-1	0	0	-3	1	35
1	-4	4	14	-1	14
0	1	-1	-6	-2	39
-> 4

34	26	-46	-2	7
-36	-15	-33	2	-37
-5	40	33	-2	-47
-> -33

-3	-3	48	-11	-25	9	-10
38	-23	1	36	22	2	-1
40	15	-9	14	14	-8	-6
-> 1

23	26	28	-7
-24	-39	-4	20
18	28	11	-12
-> -4

14	22	-32	12	8
25	2	20	-21	-22
-38	-39	-11	-39	-42
-> 20

-14	30	-18	34
2	40	-46	18
4	44	-43	16
-> -46

-9	-8	-3	8	8	-26	29
-18	-9	-25	25	-27	-9	6
39	2	-1	-35	5	-21	30
-> -25

-40	-24	33	33	15	-40	-41
43	13	-25	6	-25	38	41
15	25	37	-14	37	16	15
-> -25
---
[[ -6  10  -7 -26  -1  -5   5]
 [ -1   3  12 -13  44   3   2]
 [ -2   7  12  -3  30   5  -4]] gives 2

[-34 -17 -19  41 -23] gives -19

[ -3  16  40  29 -21] gives 16

[[ -4   2   0  16 -19  41 -22]
 [ -3 -20  36  17  -7 -24   2]
 [-23   9   3  25  18  -3  -2]] gives 0

[-39   4   0  12 -23] gives 0

[-45  -7  23  25 -43] gives -7
---
[[ -77.178   26.827   50.209  122.367   82.800]
 [  39.243  -72.128  -73.760  -26.530 -141.444]
 [ -60.687   93.528  103.477  128.524   87.210]] 26.827

[[ 204.999  228.965  108.225   24.301   99.094   14.509  -11.596]
 [  87.387  147.859    5.441 -129.866 -163.795   73.760   56.039]
 [  63.549   43.093  132.152  214.680  216.813   81.116   39.691]] 228.965

[[ 0.7  1.7  0.3  0.9]
 [ 0.2  1.2 -1.5 -0.3]
 [ 0.0  2.2  0.3  1.4]] 1.7

[[ 1.74  0.50 -0.38  1.10  1.31]
 [-0.64 -1.01 -2.14 -1.29 -0.55]
 [-0.18  0.50 -0.46 -0.40  0.03]] 0.50

[[ 0.077 -0.006  0.069  0.074 -0.020 -0.014]
 [ 0.116  0.129  0.065  0.149  0.198  0.118]
 [-0.223 -0.032 -0.224  0.130  0.107  0.004]] -0.006

[[  87.9 -109.9   87.9   45.0 -125.3 -188.2 -231.2]
 [-174.6  172.5 -174.6  -15.3   59.2  133.0  165.7]
 [-190.1   13.3 -190.1  109.8   26.3  -72.9  117.6]] -109.9
---
[-45  -6  21   0] ⇒ -45
[-27  -5  28 -45  24] ⇒ -27
[-13 -25  47  40  13] ⇒ -13
[ 35   1 -15 -19 -38] ⇒ 35
[  5  -2  40   2 -11   7] ⇒ 5
[ 26  27   7  39 -50  37] ⇒ 26
[-48  15 -33   5 -49  20 -33] ⇒ -48
[-39  -7   4 -41  24] ⇒ -39
[-47  33  -2 -45] ⇒ -47
---
[ -6.6  -8.1   3.9   9.5 -15.8] -8.1
[-10.0   9.1 -13.3   3.0  18.3   4.0] 9.1
[ -6.43  -4.22  -4.69 -13.73 -19.15  14.94 -17.38] -4.22
[ 149.6 -169.1 -126.4   53.9] -169.1
[ 0.11  0.06 -0.09 -0.07] 0.06
[ 0.10 -0.17  0.07 -0.05] -0.17
[ 0.080 -0.044 -0.125  0.058 -0.091  0.101  0.148] -0.044
[ 1.29  0.93 -1.36 -1.17  1.10 -0.86] 0.93
[ -44.6  -83.1  106.8 -116.6 -108.6   -0.9] -83.1
[ 0.13 -0.08  0.00 -0.13  0.04  0.19  0.11] -0.08
---
[8674 1559 8029 7093] result: 7093

[ 13  36  40  75 177 233  74] result: 36

[[-13 -28 -39 -17   8 -20  -7]
 [-14  11  46  -7 -35 -13 -42]] result: -39

[20 56 93 46 80 50] result: 46

[59 52 92  1 15 69 56] result: 15

[-119  290  374 -302 -641  711] result: -302
---
[-988  661  377   49 -264] >> -988, -264

[190 432 820 643 684 409 273] >> 190, 273

[1025 7962 1566 8278 9105 2164 8786] >> 1025, 8786

[82 45 41  7] >> 82, 7

[708 129 570 851] >> 708, 851

[928 669 182 627 113 745] >> 928, 745

[[549 508 476 482 527 561 499]
 [926 402 566  85  72 750 364]
 [347  58 769 593 276 474 107]] >> 549, 107

[[2 1 2 2 7 1]
 [4 5 4 7 5 5]
 [4 8 2 4 3 2]] >> 2, 2
---
[[-11 -23   7  -7  27   3 -39   2  15  13  26  25  12   2  42  22]
 [ -9  24   3   9  -3  -1  25  -1 -16  25  -2  -2   2  -4  18  -1]
 [ 18  -6  15  -1 -12 -23   0  -4 -10  28 -25  -9  -7  -1  38 -11]
 [  0  -5   4  -6 -10  -2  -2 -14 -10 -11   2   2  -5  -3  -2  -3]
 [-22  -8   2  31  -4  28  -8   9  23 -13  -4   4 -16  -8 -15  -3]
 [-25   7   0 -20  -9 -17  22 -15  20   6  -3 -12   1   2   3   0]
 [  4  -9  17  21 -10   7 -12   0  -8  16 -20   4  -3  18   2  -5]
 [  4  21   2 -38  15 -31  18 -23   1 -15  22  -7   1   3 -19  19]] Answer: 19

[[ 27  -8 -15   1   1  20   0  -3   0  -5   2]
 [ 35  -9 -16  -2   1  16   3  -3  -1  -6   1]
 [ 25  -8 -13   2  -1  24   1  -3  -2  -4   0]
 [ 32  -8 -22  11   1  17   0  -2   1  -3   6]
 [ 41  -8 -13   0   0  19   0  -2  -3  -1   3]
 [ 25  -8 -15   1   1  22   1  -2  -1  -2   1]
 [ 26  -6 -14   5   0  20   1  -2  -2  -3   7]
 [ 38  -6 -15   8   1  21   1  -2  -1  -6   6]
 [ 34  -6 -16   8   0  22   1  -3  -1  -8   6]
 [ 31  -8 -19  -6  -1  20   2  -2  -1  -2   3]] Answer: 3

[[ -7 -11   9   5   4 -30   1 -12]
 [ -7 -11  11   5   6 -31   3 -18]
 [ -5 -12  13   3   8 -38   0 -14]
 [  6 -18   5  -6  18 -18   9 -16]
 [ -6  -2   9   4   1 -13  -1  -9]
 [ -6  -9   9   4   5 -27   4 -17]
 [ 10 -18   5 -12  21 -17  19 -27]
 [ -5 -11   8   4   5 -26   4 -14]
 [ -6 -10  10   4   6 -26   4 -15]] Answer: -15

[[-10  -9 -17 -31  -5 -12  12  -9  10  -8  -5 -25  30]
 [ -2   6  -4 -12  21 -13  24   3   5  -3  22 -10 -24]
 [  6  -5  15  23  20  -2   4   5 -13   2  22  16 -23]
 [-11  -5   9  31 -16  21 -11  -8  -5 -11  -5  31   9]
 [ 16  -1  -7  -5   2  -3  -1  14  -5   1   8   3 -14]
 [ 22   7  21  22  -1  19 -13  -9   1   6   5  18  -7]
 [ -7   1   0 -10   3  -4 -19  -7  -6   2 -15  -7   9]
 [ -5  -1 -29 -38   8 -27  18  -4  -4   1 -17 -33 -21]
 [ 16 -17  -8   7 -31   0  27  10  -2   8  14   2   2]] Answer: 2

[[ -6   1  -7 -12  -8   1]
 [-13  24 -40 -41 -30   4]
 [-15  10  16  16 -12  -2]
 [ 10  17  -8  10 -42 -34]
 [-20 -12  -8 -11 -24   5]
 [-32 -23   0 -22  35  39]
 [-16  25 -26 -31 -24  14]
 [-22  39 -42 -48 -36  17]
 [-16 -25 -39 -12 -14 -37]] Answer: -37
---
[[  5   1  -6 -22 -37 -41 -43]
 [ -4  -2   6  17  36  42  40]
 [  5  -4 -10 -11 -14 -11  -5]] --> 42, -43

[-51   2  34 -50] --> 34, -51

[[ -6 -15  24  17 -22 -11   6]
 [ 31 -35 -29 -16  51 -18  -9]
 [ 12  -5   7   0  42 -16  23]] --> 51, -35

[ 22  18 -30   0  34   8 -37] --> 34, -37

[[ 11 -43  16   0]
 [ 11 -37  13  -2]
 [-19  -2 -11   5]] --> 16, -43

[ 49   7  -3 -44  16  22 -34] --> 49, -44
---
[[  29.471  -10.235 -116.647  107.045   -3.878]
 [  39.066   81.320  -10.652   66.646  139.835]
 [  13.948  -11.270 -205.349   58.389   61.837]] result: -10.652

[[ -8.388  -3.896   2.977  -7.589  -6.576  -3.396  -2.660]
 [ -2.025  -3.089   0.084 -12.716 -10.098   3.284  12.997]
 [ -4.902   1.832  -4.971  -6.118  -4.404  -0.881   2.603]] result: -10.098

[[-140.359 -110.602   14.459  197.556   59.518]
 [-188.468  -79.914    9.751   24.355 -195.569]
 [-159.109  -69.489   -2.208   94.092 -117.460]] result: 9.751

[[  3.38  10.90   9.12  14.48  12.69   2.93   9.01]
 [ -0.26  21.84   6.06   9.19  21.53 -18.72  16.06]
 [  2.27  13.71   5.99  11.35  17.05  -4.66   9.92]] result: 21.53

[[-0.04  0.08 -0.02  0.11 -0.07]
 [ 0.14  0.21  0.17 -0.16  0.00]
 [-0.16 -0.14  0.13 -0.22 -0.13]] result: 0.17

[[-1.37  0.01 -0.09 -0.18 -0.34 -0.03  1.08]
 [-0.80 -0.22 -0.86 -0.47 -2.19 -0.96  2.06]
 [-1.48  1.01  0.48  0.38 -0.41 -1.15  0.64]] result: -2.19
---
[  0  45 -20   4   7   3 -40] value 0
[ -1  21 -17  40 -14 -31] value -1
[ 47  43  28   1 -43 -10] value 47
[  5  21 -48  10] value 5
[  6 -32  18  -5   7 -13  42] value 6
[-36   8 -45  19   0  45  13] value -36
---
array([[5753, 5140, 6971, 2620, 6681],
       [4430, 5460, 3743, 6476, 5526],
       [8615, 5913, 6433, 7269, 7143]]) Out: 5753

array([[-404,   56,  -37,  394,  106],
       [-679,  -88, -340,  262, -247],
       [-487,  120,  225,  756,  285]]) Out: -404

array([[-27,   6,  40,  26],
       [  6,  37,   3,  16],
       [ 12, -31,  26,  -5]]) Out: -27

array([[-104, -934,  163, -203],
       [ 407, -107,  114,  335],
       [ 870, -265, -387,   38]]) Out: -104

array([[113,  66,  99, 153, 192,  82],
       [111, 109,  44, 121, 138, 124],
       [152, 112, 103, 108, 117, 120]]) Out: 113

array([[ 39,  25,  16, -46,  37,  21],
       [ 38,   0,   6,  35,  31,  18],
       [ 48,  -5,  -7, -25,  24,  -3]]) Out: 39
---
Input: [ 22 -12  28   0 -42 -36 -30]
Output: 28

Input:
[[ 43 -46 -33 -23]
 [  6  20  -5 -14]]
Output: -33

Input: [ -3  43   2 -10 -20]
Output: 2

Input: [-18 -39  26 -16  -1  17]
Output: 26

Input:
[[ 28  24  15 -47  29 -47 -46]
 [ -5  -5 -17 -13  22 -20  -3]]
Output: 15

Input:
[[-31  41   3  15 -36 -28  -5]
 [-31  42   5  14 -28 -30  -2]]
Output: 3
